In the data rows, 128 means zero.
Here are some points:
[147 164 103  90 189 140 148 186  81  92 154  99 103 189 147 124 184  63
 129 174]
[121 113 137 158 123 101 125 120 133 145 172 112 100 133 128 137 133 131
 113 112]
[185 163  59  71 131  82 159 179  55  63  92  88 129 135 163 191 166 117
 196 211]
[158 150 106  69 203 115 128 190  91 100 160  95 129 180 179 118 184  63
 118 172]
[143 170 105 101 185 149 165 183  78  88 145 104  99 191 128 124 183  64
 136 175]
[194 142 103 108 140  80 177 144 114  98  68 101 255  63 124 127 144 150
 192 182]
[156  96  78 126  35 161  66  98 145 129  43 111 199  28 120 109  79 217
 188 126]
[158 132 107  53 176 152 106 187 110 129 174 133 155 152 196  98 160  81
  98 147]
[ 65  70 199 124  79  99  51  43 201 183  61 234 122  97 143 161  32 186
  89  60]
[ 86 164 119 189  89 178 166 105 128 118 124 136  72 136  33 127 119 144
 143 117]
[190 165 101 100 127 101 219 154  96  91  83 133 255  83 104 145 145 137
 190 189]
[178 170  56  82 117  94 130 172  62  69  91  96 126 129 160 186 159 124
 194 201]
[ 62  81 196 137  87  92  54  46 198 177  62 226 116 103 130 162  43 183
  96  65]
[152  55 136 126 107 118  90 124 152 180 192 103 149  90 185  97 112 150
  89  91]
[ 97 120 151 180 119  96 103  94 157 147 124 139 105 117 102 132 113 152
 121 100]
[163 137 112  54 192 125 110 187 109 122 170 124 168 159 201 101 168  74
 100 152]
[117 144 105 150 106 227 134 124 140 124 116 110 151 114  62  63 125 138
 139 118]
[ 83 119 161 163  96 110 109  83 169 158 119 183 114 112  89 145  91 162
 111  90]
[129  94 142 151 120  94 116 118 140 157 180 110 112 125 147 134 127 136
 104 105]
[138 205 104 135 178 138 188 170  71  74 139 100  92 204 112 132 184  62
 146 170]
[127 168 106 177 131 149 174 141  91 100 150  83  71 169  89 122 158 104
 146 141]
[129 156 107 134 139 145 138 155  89 106 165 101  66 182 127 138 161  90
 129 147]
Here are 10 more points, each followed by its number:
[ 64  94 190 153  93  93  63  51 191 169  65 214 111 107 115 157  55 178
 105  71] 0
[ 82 151 132 185  90 155 139  97 142 131 118 154  81 127  47 132 110 153
 134 108] 1
[ 54 100 193 142  84 106  65  47 190 166  50 235 104 114 108 168  45 177
 104  72] 2
[153 132 102 117 145 214 160 157 125 122 140  94 180 107 106  46 145 118
 130 136] 3
[108 142 127 195 120 131 139 108 129 123 126  96  88 133  81 117 132 138
 140 117] 4
[132  40 162 127  83 118  79  93 178 198 161 150 155  69 180 108  73 175
  79  69] 5
[180 181  54  78 128  94 143 177  56  59  84  95 130 136 158 185 165 116
 198 209] 6
[146 147 118 106 195 126 176 171  93  91 127  83 124 171 118 115 178  78
 141 175] 7
[151 137 116 112 133 207 183 151 128 129 145 124 203 115  96  59 137 115
 123 131] 8
[ 82 128 149 182 103 146 120  76 158 137  87 138  96 115  82 127  92 161
 132  95] 9
Which of these numbered points is nearest to each point below by angle, seen from the average point of the first points? Its number follows each.
[ 83 174 115 189  99 195 175 107 127 112 127 124  75 140  29 128 127 137
 147 121] > 1
[ 69 140 152 174  90 162 132  71 160 136  78 171  95 119  62 138  81 163
 130  94] > 9
[ 80 136 147 176  93 131 120  89 157 145 117 171  96 119  66 138 101 158
 123  99] > 9
[107 149 122 196 128 147 149 110 127 117 130  80  90 136  78 116 139 132
 144 121] > 4
[ 96 129 110 157  83 217  85 105 154 137 107 128 116 109  67  82 107 158
 133 102] > 9
[150 144 112  92 198 124 166 180  87  92 138  82 113 178 136 120 182  72
 136 178] > 7
[ 77 121 166 179 102 116 102  67 170 148  79 168 107 114  91 136  82 166
 123  86] > 9
[ 97  83 178 140  94  92  96  76 181 180 127 191 142  98 137 146  74 167
  90  75] > 0
[189 166  66  54 159  91 150 188  63  64  72 101 166 130 169 175 173 106
 196 219] > 6
[ 98 106 163 168 119  80  96  88 168 160 128 154 121 110 120 138 103 157
 109  91] > 0
[145 127 104 139 137 208 137 140 130 119 117  72 167 108 100  45 138 128
 139 130] > 3
[139 178 106 105 190 149 170 182  77  82 134 105  96 195 119 126 185  62
 141 179] > 7
[148 188 126 124 200  86 201 169  72  82 165  91 111 216 144 156 190  49
 133 170] > 7
